A single turn carries every row of the set below to another of its rows. Some are shown first; where does it send the rows asked next?
z316: [  0   3   3  -6  15  13  -7 -27  -8   4  -3   7  27   0  -7  17   3  21
  -8   9 -10  15  -7  -3 -11   8]
z553: [ -6 -24 -10   5   1  14  -9  13   3   7  -3  -7   8   0   7  16   0  -1
  10 -13  -1 -11  -8   5 -16   2]
z131: [-17   4 -13   6  -1   9  -3 -13 -23   1  11  20   6  12  -5  13   2   0
  -2  -6   3  19 -12 -12   1 -13]
z589: [-19   7 -13   9   5   4  -5 -17 -22   4   6  12   2  10   1  17   2  -1
  -5  -2   7  18 -12 -10   0  -8]
z64: [ 23  -3 -10  -1   7  -1   8   2  -6   7 -20   4   0  17 -15 -10  -2  14
 -13   3  -5  -3 -10   1 -19  13]
z26: [ 11 -20   6  -4  -2  13  -4   5   0   0 -20   6  17  15   7   0  17  -1
   7  -1 -14  26   8  -7 -20  10]
z458: [  0  -1 -16 -16   8   7  10   4 -19  -2  -2  -5   5  -4 -10 -14  -7   5
   9   3   2  -3  -9  -2   7  -1]
z510: [  4  10 -25 -20 -11  -3   9   2  -9  12  -6   9  -6  22 -15  -1  -4  -1
   5  -7  -2   7   3  -5 -12  14]
z832: [-12  21   1  -6   6  11 -15 -12   6   5  -6   2   7  33 -11  10  13  15
 -11   4   2   8   7  -5  -6   1]
z507: [-11  18   1  -9   3  14 -20  -9   4   5  -5   9   8  34 -12   7  15  17
 -12  -7   4   4   4  -9 -10   2]
z744: [ 17   6 -15 -13  -6  -4  10  -1 -10  12 -14  12  -2  24 -15  -2  -3   7
 -12  -1  -6   6  -1  -1 -17  18]
z343: [-12 -11   3  -3 -13   3   6  12  12  10  -7   4  13  17   9   7   0 -13
  -2 -12   7   3   8  -7  10   6]
z711: [-12  22   2  -5   1   9 -20  -8   3   4  -3   9   7  30 -10   9  17   9
 -11  -3   6  14   6  -9  -9   4]
z737: [-18   5 -17   3   2   6   1 -13 -24   3  15  13   2   9  -4  16  -1   0
  -1  -5   8  14  -9 -11   9  -3]
z368: [ -9 -20   7  -4 -12   1  10  13   6   8 -12   6  11  22   6   6  -3 -15
  -3  -4   1   7   6  -5  11   7]
z257: [-20   6  -7   8   1   5  -4 -14 -20   2  12  15  10   4  -2  14   3  -3
  -3  -5   7  17 -14  -6   6  -7]
z904: [ -2 -23 -14   3  -2  18 -12   9   8   5  -2  -6   9   1   3  12  -3   6
  11 -13   2  -7  -9  -1 -16  -7]
z819: [ -2  17  -1  -7   6  10 -15  -9   0   6  -5   9   5  40 -13   8  15  14
 -13   0   4  10   8  -8  -7   8]
z365: [  3  -5   2  -6  18  14  -6 -22 -15   4  -2   4  27   2 -10  14   3  26
  -2   8  -4   5 -11   8  -4  10]
z460: [ -6 -25  -9   4   4  18 -12  16   3   5  -2  -8  12  -3  10  12  -1   4
  11 -11  -3  -4  -3   2 -15  -2]
z713: [ -1 -24 -11  11   2  15 -11   9   6   6  -3  -5  11  -5   7  11   2   1
  13 -11   0  -1 -12   0 -17  -5]
z899: [ -7 -16   5  -6 -13   5  12   9   8  11 -11  11  18  23   7   7  -3  -9
  -3 -14   2   3   7  -8  13   4]
z223: [  5 -21   4  -5  -2  18  -8  12   1   0 -17   5  15  18   1   0  16  -3
   5  -2 -19  14   9 -12 -21  13]
z241: [ 22  -5  -7   0  12   0   8   0  -7  -1 -16   3   5  19 -16 -12  -3  17
 -11   0  -3  -3 -10   0 -20  14]
z554: [-20   7 -12   4   6   8  -8 -14 -23   5  11  12   6   6   1  18  -1   3
  -3  -2   6  21  -9  -9   1  -8]
z462: [  7 -21   2  -2   0  17  -4  10  -5  -1 -16   3  11  18   2   0  19  -2
  11   1 -18  21   8  -3 -21   7]
z36: [-10 -17   2  -1 -13   8   5  17   6  10  -7  11  12  19   4   5   0 -19
   1 -11  -4   4   4 -11   7   7]
z155: [ -3   2   6  -6  14   9   0 -25 -15   7  -4   6  28   1  -4  19   3  20
  -5   6  -8  11  -7   9  -7   9]
z718: [  0  -1   7  -4  10  10 -11 -21  -5   4  -3   5  31   1 -10  18   4  21
  -6   6  -4  10 -10  10 -11   9]
z548: [ 13  -5 -11  -2  19   7   6   2 -18  -7  -7  -4   4   4 -12 -19  -3  13
  -2   3  -1  -3 -14  -2  -9   1]
z961: [  4 -24   4   3   2  15  -5  13  -3   1 -19   7  14  21   4   0  15   2
   7  -1 -15  23   9  -6 -19   8]
z169: [ 17   1 -13  -9  -3  -7  13  -3  -7   7 -15  13   1  27 -16  -4  -3   8
  -8  -4  -5   8   0  -3 -19  21]
z753: [ -2 -27 -17   4   3  17  -6   9  -1   4   1  -8   7  -4   3  11  -1   4
  16 -10   0  -9 -10  -1  -8   1]
z750: [-10 -20   3  -5 -12   4   5  15   7  13  -9   8  13  20   8  12  -7 -14
   0  -8   2   9   7  -5   8   6]
z541: [  1  -2 -15 -10   6   4  12   7 -18   1  -6  -6   3  -6 -11 -17  -5  11
   6   4  -3  -6 -10  -1   6   0]
z347: [ -5   9 -24 -26  -6   3   8   5 -10   8   1   0  -2   6 -14  -5  -8   0
  10  -4   3  -2  -3  -1   3   5]
z816: [-15  19  -2  -3   6   9 -18 -10   5  11  -4   9   8  35 -10  12  10  15
 -11   1   6  13   5  -6  -6   1]
z403: [  0 -28  -5   4   0  19 -10  13   4   5  -2  -3  16  -5   3  13  -4  -4
   8  -7  -7  -5 -12  -1 -14   2]
z360: [ -6  12 -21 -22  -6   3   9   7 -14   7   1  -3  -3   1 -14  -9  -6   6
   4  -1  -2  -4  -1  -2   3   4]
z537: [ -2  -7   7 -12  10  11  -5 -24 -11   3  -5   8  31   1  -9  16   0  24
  -8   5  -5   8 -10   5  -5   9]
z558: [-13  23   2  -5   6  11 -11 -15   6   8  -6  10  12  29  -8  10  12  11
 -13  -1   1  10   7 -15  -3   6]
z211: [ 12  -3 -11   2  14   4   5   2 -19  -1 -14  -2   2   4 -15 -18  -1  16
  -5   7  -3  -3 -17  -1  -8   2]
z588: [ -6   0   8  -2  17  11  -5 -20 -11   4  -3   7  31   3  -6  15   2  26
  -7   6  -6  12  -4   6  -6   9]
z667: [-17  11 -13   9   6  10  -5 -19 -13   8  11  13   8   6  -3  17  -2   1
  -4  -3   5  13 -12 -13   3  -9]
z49: [ -4 -14  -1  -8 -12   4  10  13   7  10  -5   7   6  27   4   9  -3 -11
  -2 -10   5   4  11 -10  12  11]
z914: [ 18 -24   2  -3   6  17  -3   6  -7   1 -20   5  14  20   1  -1  17   4
   8   1 -14  19   8  -7 -18  12]
z338: [  6  10 -24 -22 -14  -1  10   6 -10  12  -6   5  -9  14 -11  -3  -4   1
   1  -5  -7   6   5  -5 -10  11]
z644: [  8 -23   0  -5   0  16  -4   5  -9  -3 -21   8  15  16   7  -3  17   3
   8  -5 -14  23   7 -13 -22   4]

z961 -> z588
z711 -> z26
Where do these go?
z131 -> z899
z241 -> z548
z49 -> z819
z553 -> z589
z211 -> z541
z403 -> z667

A single turn carries every row of the set below to another of its rows. Some are shown first; where does it send the rows asked next?
z912: [ 25  -8   6  -4  -7   5  25  -9  10  17 -20   5 -14 -17   8 -16   0]
z802: [ -2  -3  -2  -2   2   7   9  13  -1  13   6  20 -17  -4  -4  26   1]
z11: [-14   0   5   3  13  13  16   6  11  -3  -5  15   6 -10   6  15  -7]
z59: [-10  -3   2   5  11  15  19   4  12   4  -2  15   8  -2   3  21  -8]
z236: [  6   1   6 -10   5   6   1  10  15   4 -14   4  22   3   3  11  -3]
z69: [ 26 -10  15  -3  -1   4  27  -8   3  17 -11  19 -14 -13   6 -16  -5]
z108: [  4  -5  -6   5   2   2   8  13  -4  11   7  23 -17  -5  -2  21   7]
z976: [ 25   2  11 -12 -11  -3  19 -10  10  21 -16  12 -17 -15   7 -14  -5]
z846: [-4 11  4  3  5 -1 11  1  4  7  7 28 -8 -3  3 25 -6]
z567: [ -8  -1   0  -2   4   6   8  15  -3   7   4  20 -20 -13  -2  22   2]
z623: [-14   8   6  -2   8   6  11   5   6   3   3  23  -8 -11   3  22  -9]
z420: [ 14   1   2 -17  -4  -3  -9  20   3  14  -6   9  -2   2  -4  17   7]
z722: [  2   8   0  -7  -2   1  -1  16  -3   4  -7   8 -19  -9  -2  24  10]
z230: [ 13   9  -4  -1  -4  -3  -1  12  -3   5  -7   7 -12   0   0  26  13]
z705: [ 18   8  11  -6  -9   0  26 -17  10  19 -14  15 -21 -16   9  -7  -9]
z678: [  2   2   9 -12   7   3  -3  14  14  -1 -16   4  19  -6   5   6  -1]
z651: [ 24   5   6  -4 -11   4  25 -12   8  15 -21   3 -23 -15   8  -6   0]
z595: [ 14 -10   0 -10   2   5  -3  20   7   9 -12   2  12   1  -1   9   8]
z742: [ 21  -5   7  -4  -8   4  26  -9   7  21 -12  13 -25 -18   5 -11  -3]
z89: [ -4  -7   7  -5  11   9   9   8  16   8  -2  17  20   0   3   9 -11]
z829: [-9  8  5 -1  6  7 13  3  7  9  5 22 -6 -2  1 28 -9]
z45: [ 28  -6  11   2  -2   9  30  -9   2  10 -20   6 -17 -12   8 -10   2]
z18: [ 26 -10  12   1  -2   7  30  -7   1  14 -14  14 -20 -14   7 -12   0]
z442: [ 17 -11  -3  -1   4   2  -2  18   6   4 -12   3  15   0   2   5  11]
z449: [ 18  -5  11  -6  -5   3  26 -13  13  20 -13  15 -13 -17   8 -17 -10]
z648: [ 27  11  20  -8  -5  -2  24 -15   6  11 -19  12 -13 -10  11  -8  -7]
z974: [  9  -7   2 -11   3   3  -6  23   6   2 -15   0   7  -7   1   5   9]
z697: [  8   5  -3  -6  -3   3   1  15  -2  10  -5   6 -15  -1  -4  30  10]
z825: [ 18   1   2 -12  -3  -9 -11  17   1  12  -4  15   1   1  -1  10   7]
z440: [ 27  11  16  -2  -5   3  26 -15   4  10 -21   7 -18 -11  11  -3  -3]
z779: [  8   6   7  -4   6  -1   1   5  15   0 -13   9  24   3   8   9  -2]
z949: [-6  1  0 13 12 12 19  0  9 -1 -2 16  6 -4  7 21 -3]
z619: [-1 -9  4  1 13  4  9  6 13  6  2 24 19 -2  5  4 -9]
z621: [ 25   3  13   3  -2   8  31 -14   4   7 -21   5 -15 -12  11  -5  -1]
z520: [  9   1   3 -17  -2  -4 -10  22   0   8  -8  10  -7  -8  -3  12   9]
z408: [-7 -7  9 -6 13  8  6 11 14  1 -6 15 18 -9  5  3 -8]
z762: [ 27  -2  17 -10  -5  -2  22  -9   3  19 -11  21 -18 -13   7 -14  -6]
z646: [ 24   6  20  -9  -4  -3  24 -14   5  16 -13  21 -16 -11   9 -10 -10]
z966: [ 17  -2   7   2  -5   9  32 -15  11  14 -17   7 -17 -17   9  -8  -5]
z461: [ 22   6  12  -6  -8   2  25 -16  14  14 -22   5 -10 -14  11 -11  -7]

z646 -> z648
z619 -> z825
Where do these go?
z11 -> z974
z912 -> z742
z595 -> z802

A single turn carries every row of the set below to another of its rows. Some are shown first; where does it send the rows asked next?
z952: [  3  -2   8  13   9 -15  -7  -3  -5   1 -14  13   3  18  12 -14  17 -14
  -3  15  -1  -8 -15   1  -2  -6   4  -1 -18   8  -6   5   1   4 -11  17
   1   8]
z936: [ -4   8  -4  -6   5   5 -11  27 -12   6 -10   0 -17  -2   4  -7   3 -16
  -1  10   9   0  -6  -4  -5   2  -5 -15   0   0  15   0 -21   6  -4  15
  -4   4]
z287: [-10  -3  -3   7  -6  -6  -4   5   7  16  11  -5  10 -20  -2  -5   2 -12
  -1  -6  -4  -1 -10   2 -13   5 -14  -6  19  -9  12 -25   8  -3   7  14
  -6   7]
z396: [ -7   6   9  -1  -2  -8   6  -2  17  11 -14   6  -8   5  -2 -10  -4  14
  -4   5  -2   4  -2  -7  -1  -5   3  -6   8 -10  16 -10   9 -29 -17  -8
  11   9]
z586: [ -5   2   3  -4   0  -6  10  -3  15 -11  29   9   6  -5   6  -5   7 -12
   3  -3  19  11  -5   0   2 -17   3  12  -8  -6   7   4  -6  -4   0  11
  -5  12]
z665: [ 17   8  11 -10   2   3   7  -2   3   2   8   8   1   1   8 -11  -9   1
 -19  -2  10   8  -7   3 -20 -10   0 -15  10  13  -6  11   2  -6 -17  24
   3  14]
z986: [ -8  21  -5   9  15  -2  -5   2   5  10  14   6  13 -15  -8  -6   5  -9
   9   1   0  27   0  -2   8  -4  -3  -9  -1 -11   9  -4  -2  -7  14 -11
  27  -2]
z330: [  0  -6   4  -7  -2  -7  -4 -10  -9  -2   0  13   4   9  10 -10  12   0
 -31  13 -10  -4  -4 -20   0   4  -4  13  -9   2   8  -9 -14  -8 -11  13
  15  13]
z2: [  0   7   8 -11   7  -8 -21  17  -2   5  14  12 -10   2  -9  -3 -11   4
   1 -16 -21   4  11  -9  -4   0   1   0 -15   5   6  -5  -6 -13 -12  -6
   1   5]
z578: [ -2 -15  -2  12  -9  -7  -2  -8   0  19   1  15   4  -8  16 -12  12 -13
   0  12 -14  23  -5   2 -26  13   3  -6  11  -3  -2  -9  14 -12  -7   0
   0   7]
z389: [ -3  -3   6   1   2  -3   2 -14 -14   6  14  -1  -1  -1  -2  -5  -2  -3
   4  36   6  12  -5  -7  -4   1 -10  -9  -6 -30  13  -2  -6  -4  -9  11
   7   3]
z917: [  0   3 -14  -3   1   0 -22  20  -4  14   1   5 -15   1  10 -14  -1  -8
   8  -9   6  -1 -10   9   4  20   2 -12   1   8  -2  -7   3  -6   6  11
  19  -5]
z478: [  0  10   6   1   2  -4  -4  -2  -2  -7   9  -7  10 -10 -18 -17   7   8
 -15  10 -14  26  -6  -3  -8   2 -14 -24   4  -6  -2  14   8  -4 -21   1
  16  -9]
z761: [ -3   1   0  22  10   5  -7   9   5  29  -5  20   0   5  13 -19  -3   4
  -8  -1 -18  18  13 -12 -10 -10  -8  -8  -5  10   2  -7   5  -6  -5  15
   4  21]
z663: [ -1  -5  -5  25   5  -5  11 -14  -3  25  -3   7  14   4   5 -21  11  -5
  -8 -17 -18  14  -1 -11  -4   1  11  -3  -8  14  -7  -7   2  -7  -4   7
  19  -3]
z412: [-12  -9  -9  -1   6  11   4   6  18  11 -13   8   6  -5  12 -15   2  10
  -4   0  -6  25 -13  11  20  -5  -9  -2   2  15   2  -4  11 -13  -9  19
   3  -7]
z111: [ -7   6   1   8  15   1  12  15  -8   3   6   7   1  -4  13  -6  -2   5
   7 -10  -8  17 -10  -7 -25  10 -18   3  -8   9 -11  10   8  18 -13   5
  18   8]
z251: [ -1  -4   5   0  -3 -18  18  11  -4   8   7   6   1  11   7  -5  19  -2
   3   8   1  -7 -12   8   2  12   1   1  12   3   0  18  15   3   5 -10
   2   1]
z784: [ -9   8   3   1  -1  -7   8   6  10  11  18  -4  14 -10 -13 -12  -8  -1
   4  -4  -4  11  -2   2 -17  -2  -1   9  12 -10  17  -3 -19 -18   1  -4
   5  17]
z198: [  0  -7   0  -1   8  -8  -6   7  -1  16  -3 -34  -1   5  -3 -11  14 -11
   7   4   2  16   0 -11  23  -2  -3   1   1   6   5   7  -3   9 -15   2
  13   6]
z397: [  7   5  -1  -3  16   8   5   1   8 -14  12   4   8 -10  13  -1   5  -7
 -11   0  -6  24 -11  -6  -1   6 -13 -17   6  20  -8   5   9  18 -12  10
  10  -7]
z860: [  6   1  10 -15  -5   5   0  10   6   7  -5   0   3  -1   0   1   7   7
 -23   2 -24  -8   4 -12  -8  -7  -8  -8  -6   4  -7   1  -1 -17 -26   3
   4  10]
z774: [ -7 -11 -14  16  -7   0 -10   6 -23  21   1 -12 -12  -2 -12  -2  15  -5
 -11   2   3  21   5  -9   2  -6   6  -6  -7 -15   8  -5  -4  -9 -12   6
  17  -1]
z264: [ -1 -11 -22   4   4   2  -9 -15  -5   6   3  -1   5  -4  -4   6  -5  -1
  -2  10 -11  24   1 -28 -18   0  -8 -12  -5 -15  17   1   4   3 -10  15
   2  14]
z906: [-13   8 -14  -2  14 -10   1   0   3   2   4 -15  -1   9   8  -3   0  -2
   8  -8   0  21 -14  -1  24  -6 -10   9 -14   6  21  -8   1  -5   3   7
  10  -7]
z19: [  4  -2 -10  20  13  -1 -11  22  -9   4  10  10  -6   1  -9  -1   1   8
  15   3   4   9  -5  -1  -9  15   3   0   1   1  13  12   5  23   0  16
   4  10]
z857: [ 18   4  -4 -18  12   6  -5  10  -8   6  15   2   2   5   4   6   7   3
   5  -2  -6  24 -12  -9  16  -4  -6 -10 -26  13   2   2  11   1   4  18
   7   3]
z636: [  4  -2   8   5  -6  -2   6  -6  -8  -4   9   4  10  11  -9  -7  20 -11
  -6  -4   6  12 -17 -14   3  -5  12  -4   2   1  -3  15  27  10 -10  -3
  12  17]

z389 -> z917
z952 -> z578
z665 -> z396
Where do these go?
z784 -> z906
z287 -> z198
z478 -> z2
z251 -> z663

